Here are some numbered points:
[  -7.  -58.   11.   22.   33.  -26.   22.   22. -127.   44.   15.   79.  -36.  -84.  -24.  -52.
  -29.   50.   -6.   70.   -2.   13.  -15.  -16.] 0
[ -10.   -8.  -41.   31.   12.  -86.   19.   25. -127.   38.   21.   28.   28.  -23.  -59.  -51.
   33.   47.  -15.   29.   14.  -12.   -2.  -25.] 1
[-21.  17.  41. -14. -11.  33. -74.  81. -92.  10.   7. -42. -46.  21. -12. -33.   3. 127.  17.
  37. -55.  -8.  56.  34.] 2
[ -23.   20.  -45.   -5.  -21.   25.  -54.   21. -117.   -3.   10.  -47.   -7.  -13.  -68.  -34.
  -19.   97.   17.  -48.   15.  -34.   62.  -20.] 3
[ -12.   26.  -56.  -10.  -45.    4.  -21.   40. -127.   15.   18.  -33.   26.  -42.  -32.    5.
   14.   88.  -11.   29.  -11.  -63.   15.    3.] 4
[  -2.   -3.   -5.   20.    3.   28.  -51.   58. -127.   13.   40.   14.  -20.  -36.  -31.  -17.
   10.   89.   -3.   26.    1.  -19.    0.   18.] 5
[ -36.  -14.   74.   -9.   18.    2.    8.   60. -127.  -35.  -36.  -12.  -67.   54.  -38.  -30.
    7.  110.  -32.   48.  -45.   10.   24.   33.] 6
[ -22.  -39.   41.    9.   43.  -75.   -9.   63. -103.  -18.   22.  106.  -41.  -16.   -7.  -46.
  -12.   74.  -19.   12.    6.   18.   51.    6.] 7
[  12.  -20.   22.   14.   -1.  -18.  -59.   40. -113.    2.   48.    9.   11.   -5.   20.  -43.
    2.   84.  -35.   29.  -40.   -2.   24.   20.] 8
[   6.    3.  -40.    0.    8.    3.  -17.    3. -127.   56.   67.   19.   20. -122.  -49.  -25.
   -5.   51.   13.   29.   28.   15.   29.  -76.] 9
[ -7. -37.  18.  -1.  45. -56.  20.  51. -88. -18.  17.  81. -82. -10.  -9. -62.   0. 101. -19.
  50. -25.  18.  61.  13.] 10
[  16.   28.   -4.  -45.    1.   16.  -35.   24. -127.    7.   20.  -58.   27.   -7.  -21.   -9.
   28.  117.  -11.   -3.  -33.  -55.   13.    4.] 11
[ -41.   32.  -74.  -51.   16.    4.    5.   -7. -127.   35.   35.   15.  -17.  -74.  -40.   -5.
   10.   87.   38.   57.   10.  -35.    8.  -57.] 12
[ -17.   27.   -3.  -12.  -18.  -19.  -46.   61. -112.  -26.   26.  -53.   -7.   58.  -34.  -14.
   20.  127.   -6.   28.  -53.   37.   31.   41.] 13
[ -47.  -10.  -62.    6.  -18.   -8.   35.   38. -127.  -12.  -11.    7.  -25.    9.  -74.   -6.
   26.   48.    4.   45.   15.  -22.   12.  -21.] 14
[ -28.  -12.    0.   18.  -24.    0.   25.   40. -118.   25.    2.  -15.    9.   14.  -38.    9.
   32.   63.  -14.   82.  -49.  -51.   20.   24.] 15
[ -7.  29.  21.   0.   9. -18. -51.  30. -82. -16.  28.  29.  -2. -19.   2. -23.   9.  91. -38.
  16. -37.  16.  55.  36.] 16
Which three points above are nearest to each new point, looking only along the 3 directions in which the numbered points spread most? Their numbers follow each, smallest number first.
[ -22.    9.  -13.    5.  -23.  -81.    6.   15. -127.  -21.   13.   11.   40.   24.  -22.  -38.
  -22.   83.  -18.   38.   -7.   23.   33.   -1.] --> 5 8 15
[ -18.  -18.   20.   40.   -9.    8.   -8.   40. -127.   10.    5.   65.  -59.   -4.  -13.  -13.
   21.   33.  -35.   39.  -11.    2.   28.   -6.] --> 1 7 10
[ -45.  -38.   40.   37.    6.  -58.   22.   65. -127.    3.   37.   75.  -30.  -20.    4.  -33.
   -2.   46.  -17.   27.  -15.   -9.  -10.   13.] --> 0 7 10
[   1.  -18.    5.   29.  -50.    7.   13.   63. -127.  -10.  -14.   27.  -77.   36.  -11.  -44.
   42.   77.  -48.   54.  -47.  -31.  -12.   34.] --> 6 13 15
[ -42.  -51.   52.   24.    4.    1.   10.   66. -127.   39.   11.   25.  -57.  -16.  -17.   12.
   32.   48.  -41.   72.  -11.   26.   -7.    7.] --> 7 10 15
[-32. -18.  45.  25.  34. -83. -30.  58. -95. -41.  12.  89. -50.  22.  -3. -46. -13.  88. -51.
  36.  -3.  32.  10.  20.] --> 7 10 16
[ -13.   25.   -8.    0.   24.  -26.  -19.   22. -107.    7.   26.    3.   16.  -25.  -72.  -33.
  -17.   76.    0.   32.   13.   42.   61.  -21.] --> 1 5 8
[   4.  -33.  -35.    0.   34.   27.  -14.   27. -127.   56.   21.   34.  -45.  -76.  -20.   -9.
  -32.   99.   21.   47.   46.  -19.   33.  -29.] --> 1 9 12
[  -3.   25.  -13.  -31.  -54.   37.  -15.   11. -127.   22.    7.  -80.    0.  -27.  -50.   -5.
   20.  102.    5.   53.   -6.   -6.   39.  -28.] --> 3 4 11
[ -27.  -79.   61.   45.   -3.  -41.  -27.   88. -113.  -36.   13.   44.  -14.  -22.  -19.  -27.
   12.   79.  -42.   80.  -43.   34.   38.   18.] --> 6 7 10
[   9.   11.  -51.  -36.   23.  -54.  -20.   -3. -127.   47.   43.   -4.   23.  -76.  -53.   33.
   20.   65.   25.   25.    0.    1.    1.  -69.] --> 1 9 12
[   9.   35.  -25.    5.   13.  -49.  -37.  -24. -121.  -16.   76.   23.    9.  -29.  -23.  -11.
   12.  103.   -6.    3.  -10.   -9.   50.  -39.] --> 3 5 8
[ -48.  -46.  -17.   54.  -19.   -6.   25.   69. -127.   -6.  -25.   67.  -53.   21.  -17.  -50.
    3.   50.  -47.   75.  -18.   -3.   20.   12.] --> 6 10 15
[   8.  -38.  -24.    8.   52.   37.   11.   38. -127.   31.   12.   14.  -69.  -50.  -25.  -14.
   34.   85.   13.   36.  -37.    4.  -15.  -28.] --> 1 5 14
[ -18.    2.  -17.  -22.  -32.  -19.  -17.   65. -106.   -9.  -22.  -34.  -12.   45.  -51.  -17.
   11.  105.  -20.   30.  -18.  -27.   22.   14.] --> 11 13 15
[ -45.  -68.   54.   28.  -48.  -27.   15.   55. -127.    5.  -16.   54.  -21.  -28.  -23.   15.
   25.    5.  -45.   74.  -43.   26.    7.   26.] --> 7 10 15
[ -13.   22.    0.  -10.   14.  -41.  -60.    3. -120.  -13.   35.  -11.   27.  -24.  -13.  -22.
    7.   80.  -13.  -18.  -23.  -31.   49.  -43.] --> 3 5 8
[  -4.    2.   46.   36.  -32.  -57.   23.   31. -127.    2.    9.   78.   27.   -9.  -52.  -45.
    1.   37.  -37.   73.  -36.   21.    7.    2.] --> 0 1 10
[-71. -34.  27.  39. -16. -19. -39.  62. -93. -46. -24.   4. -79.  50. -40. -38.   8.  92. -75.
  33. -72.  -6.  46.  55.] --> 2 6 13
[  14.   39.  -21.  -66.   13.  -59.  -28.  -20. -114.   16.   17.   -9.   24.  -53.  -23.  -63.
    8.  127.   23.   -6.    2.  -24.   72.  -28.] --> 3 4 5
[ -15.   13.  -41.   -9.   27.    0.  -28.   24. -127.   47.   32.   16.   -9.  -80.  -38.  -14.
   12.   71.    0.   36.   19.   -4.   32.  -47.] --> 1 9 12
[ -32.  -39.   35.   24.  -46.  -66.  -43.   43. -116.  -53.  -19.  -32.  -48.   91.  -20.  -73.
  -17.   80.  -53.   40.    3.  -17.   23.   36.] --> 2 6 13
